In the data rows, the value 128 means zero.
Some points, one per row:
[ 82 162 140 133 115 113 115  99 142 151 181 132  67 206 204 116]
[111 178 183 107  79 134 120  50 154 141 212  72  99 197 204 105]
[161  98  63 116 118 151 137  43  99  95  92 141 198 225 131 135]
[161  49 146 156 130 180 141 114 111  87 149  16 190 229 120 178]
[ 79  85 134 159 165 113 127 114 126 105 149 121 135 194 184 140]
[152 143 173  82 104 171 133 165  94 106 100  92 138 100 169 115]
[165 179 140  60 153  93 176 100 151  95 169 113 172 147 114 134]
[120 139 122 168 173 101  98 195  98 138  31 171 146  88 111 124]
[148 116 164 108 118 136 134  95 115  65 142  76 166 226 162 128]
[131 135 149 169 153  85 110 144 159 145 122 114 141 136  62 132]
[126 188 117 116  84 156 133  80 153 152 164  37 131 150 234  99]
[186 135 230 108 127 164  99 254 123 145  59  60 185 129 107 138]
[135 109 103 154 158 111 153 154 112  95  39 118 141 181 109  84]
[130 114 122 180 170  86 104 196 129 111  50 178 138  81  85 142]
[119 146  67 159  99 111 126 164 153 194 234 200  60  56  85 101]
[ 84 132 138 205 125  42  96 132 165 188 126 219  84  31 110 133]
[123 108  32 118 114 129 147 185 112 123 218 238  75 108 235 121]
[ 83 174 109 156 127  92 128 149 138 185 157  87  71 137 110 110]
[139 138 242 125  97 152 142 255  93 100 119  60 136 120 141 107]
[117 134 107  63 146 160  92 117 122  67  81 143  88 162 159 129]
[143 140  85  86 118 162 139  23 122  88 100  90 135 143 157 118]
[123 175 162 121 103 138 125 114 129 174 166  27 117 145 116 114]
[ 90 131 115  78 153 121 124 150 102  97 119 155  37  70 147 123]
[139 144 131  79 105 135 146 154 118 133 132 135 116  68 108 118]
[128 125 199 165 139  81 108 255 119 187 118 137 140 143  83 132]
[117 200 172 108 101 151  92 153 104 145  74  98 131  76 165 105]
[131 187  25 109  76 189 127  74 180 166 143  95  83  54  74  91]
[154  72  98 154 140 110 135  65 115  78  96 224 141  87 167 136]
[ 77 118 190 135 112 127 145 155 125 161 214 101  59 167 112 113]
[ 97 101 132  52 140 159 146 136 107 136   8 115  53 100 122  43]
[108 225 132  81 103 176 131 112 127 166 157  39 116 151 182 120]
[112 163  79 147 131 113 129  97 125 150 164 119  62  87 147 110]
[ 96 141 136 165  89 130 175 134 155 103 200 238  78 185 139 123]
[192 118 103  81 130 172 129  25 108  71  59  80 193 155 135 139]
[109 109 134 133 113 127 143  99  98 126 213 181 111 100 178  99]
[142 125  55 109 157 134 113  35  94  89 110 173 197 122 135 140]
[150 113 150 119 112 187 159 134 135  63 144 195 172 222 129 138]
[101 183 136 210 168  68 102 115 161 156 114  10 109 135 148  35]
[157  77 139 133 133 105 120 142 117 134 100 168 176  69 127 166]
[176  64  92 149 131 117 143  56 121  74 112 229 118  95 164 134]
[101 165 218 120 118 147 126 152 134 147 149  41 131 184 112 112]
[113  99   7 123 148 123 147  62  92 126 147 196  86 212 133 139]
[141 138 151  90  82 133 143 132 137 143 160 123 118  74 105 108]
[ 98 214 147 147  97 130 111 108 132 203 164   0 114 151 155 123]
[134  69 125 176 167  58 116 168 136 124 127 232 137  47  42 143]
[128  98 203 141 152 128 100 148 129 168 133 115 141 180  72 136]
[147 116 160 109  98 110 126  97 155 145 154 136 116  67 137 136]
[156 120 115  90 148 145 131 161 120 125  71 141 178  78  75 141]
[199  85 140  50 178 200 162 124  96  45 107  28 216 115 139  82]
Here are 10 more points, each followed by its number:
[ 96 141  84 163 115 109 122 175 142 174 218 210  85  72  97 112] 0
[ 84 162  69 169 118 106 129 178 149 168 201 195  60  58  86 108] 1
[125  71  85 104 214 178 127 165 104  57  39 174 149  51  96 204] 2
[100 156 255 174 120  84 101 144 139 181 117 189 101  98  99 114] 3
[112 200 205 107  97 140 131  84 118 136 171 133 110 130 218  88] 4
[136  59  64 174 148 109 129 221  97 109 168 218 150  52  59 142] 5
[147 131 156 164  92 203 116  82 130 151 144   6 182 231 152 171] 6
[163 153 152 108 150 144  92 130 139 140  79  59 184 170  93 132] 7
[167 212 139  93 197 140  66 106 159 165  96  33 178 160 113  71] 8
[181 112 123 117 115 160 130 106  97 133 152  83 188 105 122 124] 9
Which two of these numbered points are nearest to each point below, ignoring the 3 directions in which the first points spread most? Their numbers follow each, nearest first.
[112 130  76  92 169 185 110 124 150 129  82 148  67  54 113 175] > 2 1
[167 119 199  92 122 148 121 233 118 161  93  75 195 174  81 129] > 0 1
[137  88 102 172 173 105 137 168  90 123 132  76 159 148 106 169] > 5 6
[ 93  99 156 237 106 138 134 108 153 160 213  87  88 181 144 142] > 6 0
[ 97 170 255 154 112  89 124 128 159 175 160 171  74  95 102 105] > 3 4
[132 188 110 104  91 148 124 102  92 181 182  68 114 100 173 100] > 9 0
[131  37 116 199 170 142 116 161  82  93 181 215 170  63 115 176] > 5 0
[108 126 159 181 100 179 102 108 112 146 140  25 164 213 168 148] > 6 7
[133 117 122 144 131 127  92  95 121 222 233 121  73  82 128 156] > 9 0
[125  80   0 148 153 132 129 160 126  84  89 178 132  52  35 145] > 1 0
[128 158  10  91 100 187 144 111 138 105 130  89  96  66  72 100] > 1 0
[142 103 157 113 109 114 127 119 127 152 139 152 129  59 143 137] > 9 4
[ 59 115 137 224 109 132 119 127 123 169 206  77  66 189 158 146] > 6 5
[154  80 115  48 179 216 116 142  96  48  36 116 188  59 118 210] > 2 1
[ 98 148   0 161 125 138 119 127 153 150 107 157  71  35  43 110] > 1 7
[168  82  90 100 156 149 133 127  90  81 123 172 192 136 129 135] > 0 1
[121 171 185  70 100 174 149 101 103 103 150 117 114 139 241 115] > 4 3
[154 167 183 128 131 129  95 114 136 163  79  66 198 148  93 128] > 7 9
[157 152 166 112 143 143 106 119 143 150  96  56 168 159 104 134] > 7 0
[ 97 129 255 171 113  70 123 136 164 167 161 202  73  97  92 106] > 3 4
[123 156 216 112 109 152 147  90 108  88 163 125 124 141 225 116] > 4 3
[128 255 161  69 151 151  87  90 158 178 156  11 107 165 161  48] > 8 7
[207  67  92 143 142 121 146 106 138  99 147 119 141  98 108 141] > 9 0
[106 132  63  90 171 183 120 128 149 142  97 147  55  40 126 174] > 2 1
[ 84  83 113 231 137 103 135 153 122 139 255 231  64  58 121 136] > 5 0
[120 136  89 166 109 112 117 174 143 180 216 213  87  52  77 106] > 0 1
[172 112 141 101 106 205 157 143 110  63 126 187 195 205 142 148] > 0 1
[175 117  47 130 120 161 116 144 145 128 141 204 181 133 190 129] > 0 1
[163  83 116 112 138 141 144  99 130  96 165 181 166 117 120 115] > 0 9
[115  95   0 148 163 147 133 175  91  84  73 173 147  49  53 147] > 1 2
[ 94 154 251 142 113  86 131 129 175 175 154 179  58 108  95 102] > 3 4
[127 137  49 100  84 175 142 112 138  97 140  96 121  58  76 116] > 1 0
[119 130 240  81 108 164 149 133 118 142 179  41 135 179 121 120] > 0 3
[119 146 221 101  90 147 154 104  92 102 188 152 109 120 238 120] > 4 3
[134 108 228 158 180  95 109 167 122 153  58 202 138 116  56 149] > 3 7
[177 171 127 115  93 164 129  48 150 153 150  52 131 107 139 110] > 9 7
[ 82 165 255 159 124  85 117 150 141 165 130 165  80 105 123 103] > 3 4
[159  82  98 139 137 160 156 148  92  72 135 228 163 208 119 161] > 0 5
[147 132 108 141 159  94 107 159 144 177  74 197 134  73  61 131] > 7 1
[109 153 163 156  71 197 108  80 122 172 191  10 117 219 185 134] > 6 0
[184  68 128  62 150 195 104 129  59 141 149  49 197 114 137 190] > 9 5
[125 100 230 119 142 168 135 108  77  93   0  96 203 128  79 139] > 3 4
[126  29 125 147 228 114 158 157 122  56  79 129 160  16 115 235] > 2 1
[ 87 122  76 138 108 117 144 207  93 143 234 204  71  53 122 107] > 5 0
[150 209 156 132 186 100  77 118 165 145 128  47 171 154 101  65] > 8 7
[135  57 116 181 167  83 127 179 113 111 128 120 153 142  44 154] > 5 0
[113  82  81 145 144  99 156 126 123 138 231 237  60  93 143 106] > 0 5
[116 164   9  72 103 197 154 128 131  98 133  85  91  73  93  96] > 1 2
[159  56  69 173 174 113 136 158  79 112 128 153 163  85  94 157] > 5 9
[155 137 117  89  86 166 144  28 106  95 123 159  98 101 230 111] > 4 3
[117 158 146  88 121 167 100 120  85 190 168  51 137 111 171 164] > 9 0
[166 141 164  92  75 124 160  94 141 124 207   0 101 148 183 105] > 9 0
[159 112 194 102 132 147 132 112  89  92 116 154 195 141 200 134] > 4 3
[128  71 197 136 163 149 129 109  91 121  13 152 143 124  66 148] > 3 7
[188  72 117  81 157 181 113 126  74 129 144  55 198 124 107 189] > 9 5
[127 113 109  57 129 187 132 165  90  66 150 218 181 142 162  71] > 0 1
[149 164 129 153 213  95  67 133 184 158 134  94 137 154  76  74] > 8 7
Now 10 new points, numbered from 0 again:
[127  69 196 136 152 131 148 172 114 110 163 112 126 181  58 140] 0
[143  63 125 165 154  74 136 167 132 118 121 216 138  49  52 141] 1
[111 178 160 107 115 150  65  79 148 122  79 140  99 150 169 107] 2
[ 95 106 113 151 123  67 141 166 129 132 162 202  66  54  78 113] 3
[151 113 140   9 143 162 143 113  91  19  33 183 183 110 165  95] 4
[177 159 142 119 129 169 100 152 129 109  41  84 175 119 106 131] 5
[124 100 137 177 145  88 116  76 150 132 162 160 120 203 153 136] 6
[141  75 200 158 145  80 140 255 109 127 138 146 161 153  60 136] 7
[165 166 124 120 120 189 131 119 156 107  93 168 191 246 112 140] 8
[112  70  32 167 168  85 145  88 101 101  99 226 140 206 101 134] 9
The same question for these:
[141  77 194 169 152  71 115 255 105 128 139 149 151 143  60 144] > 7 0
[103 129 143 147 116  54 169 140 141  95 137 157  77  60  65 113] > 3 1
[164  60 123 147 159  81 133 160 138 112 129 213 142  62  44 141] > 1 3
[112 161 159 103 118 147  77  79 150 112  82 124  83 149 169 104] > 2 5
[145  91 113 178 146  63 115 157 163 169 113 227 130  57  29 141] > 1 3
[143  62 187 180 168  75 130 255  94 128 125 161 166 145  52 148] > 7 0
[123  42  84 155 160 132 133 224  91  85 133 237 165 194 145 143] > 7 9
[136  78  26 159 171  87 129  64 110 113  81 211 158 221  87 146] > 9 6
[108 118 116  52 155 122 160 136  91  37  87 233  88  96 161  79] > 4 3
[133  90  22 158 159  96 133  73 104 110  82 213 142 224  96 134] > 9 6
[135  71  68 150 160 126 149 191 137  98 155 229 127 200 117 144] > 7 0
[111 102 202 156 117  98 130 109 156 168 184 130  71 171  31 109] > 0 1
[ 88 104 103 140 116 127 167 200 106 103 187 223  75 181 168 125] > 7 0
[129  91 156 174 151  92 102  88 146 132 147 161 143 202 143 130] > 6 9
[134 140  91 127 125 126 160 122  90 103 161  96  82  86 151 112] > 3 1
[172 135 158 125 118 134 102 120 138 139 112  41 188 153  61 121] > 1 5
[121 157 180 113  93 129 160 136 131  91 138  57  85 187 207  89] > 3 1
[101  81  88 155 143 133 134 209 100 103 150 226 135 195 154 143] > 7 9
[152 165 117 114 132 193 130 128 142 116 103 194 166 224 125 145] > 8 5
[108  49 155 197  93 138 154 105 133 139 255  79  68 189 151 167] > 0 7
[154  62 146 190 146 170 133 122 122  95 203 170 176  86 115 153] > 1 0
[109 158 125  80  92 175 123  95 135 116 207 214 118 135 166  41] > 4 3
[140 160 162 145 107 182 143 120 154 100 121 189 182 220 110 126] > 8 6
[100 146 148 140  91 111 180 118 146 142 132 112  53 161 162  57] > 3 1
[101 134  65 175 115  83 127   6 150 185 220 232  59  80 131 114] > 1 3
[142 143 166 143 110  66 127  74 169 157 216 157  93 118 107 111] > 1 3
[172  82  44  94 150 159 138  42  82 107  75 152 196 238 126 147] > 9 6
[ 97 134 127 134 118 106 131 163 107 130 167  65 101 127 104 116] > 3 1
[140  37 111 181 169  63 117 157 136 121 108 227 136  59  86 176] > 1 6
[136 163  17 123 137 177 108 136 145 113  46  98 176  70  41 125] > 5 3
[ 89 116 144 142 133  70 141 140 132 106 145 172  88  52  79 122] > 3 1
[139  97 199 129 114 115 142 103 149 167 179 108  88 175  33 112] > 0 1
[103 115  76 111 125 145 155 197 108 113 193 193  67 199 161 125] > 7 0
[ 75 115  69 148 151 114 161 217 116 108 177 234  64 192 162 125] > 7 9
[104  90  84 139 149 142 132 212 109  91 136 219 158 196 156 143] > 7 9
[160 165 137  96 122 132 105 144 139 147  60 122 182  91  85 130] > 5 1
[ 99 158 129 100 103 114 136 156 110 136 130 129  98  58 117 111] > 3 5
[138  97  54 110 135 149 138  54  81 118  71 158 190 220 131 142] > 9 5
[123 188 133  84 119 163  64  73 163  99  68 117  88 152 157 100] > 2 5
[160 154   3 107 141 204 112 120 131 134  36 101 180  77  54 132] > 5 3
[103 114  67 130 122 131 149 183 138 118 201 202  59 201 158 126] > 7 0
[140 160 111  85 173 171  49 103 131  81   0 135 164 173 134 124] > 2 5
[129 168 115 118  90 172 128 135 171 144 172 156 109 211 146 108] > 8 5
[148  70 186 152 152 106 115 130 141 134 107 123 144 181   0 139] > 0 6
[100 107 126 137 148 113  86 122 127  72 101 197  71 127 155 114] > 2 3
[ 90 135 190 121 124 132 147 160 126 145 194  94  61 160 108 124] > 0 3
[138 179  15 120 145 185 106 131 127 125  35 112 198  58  55 128] > 5 3
[ 91 175 125  77 102 167 154 157 141  98  88  71 118  35 186 111] > 4 5
[ 82 185 131 111 150 106  83 138 123 118  75 147  63  83 141 117] > 2 5
[133  92 105 151 139 143 160 169 119  65 142 251 144 201 104 148] > 7 8
[131  54  74 165 165 141 135 213 104  85 124 236 160 194 140 142] > 7 9
[134  60  65 140 161 131 147 205 125  82 149 223 113 201 107 142] > 7 0
[101 171 172 136 104 113 125 133 134 157 112 104  88 162 216 100] > 2 5
[154  71 166 101 136 164 155 129 133 106 150  24 163 196 103 255] > 0 1
[157  85  93 197 213 145 147 116 104 123  54 183 171 239 113 119] > 9 6
[139  89 144  81  91 111 121 147 112  12 155  84 181 218 125 142] > 7 3
[169 142  72 108 149 170 107 101 134 148  80  57 172 173 202 136] > 5 2
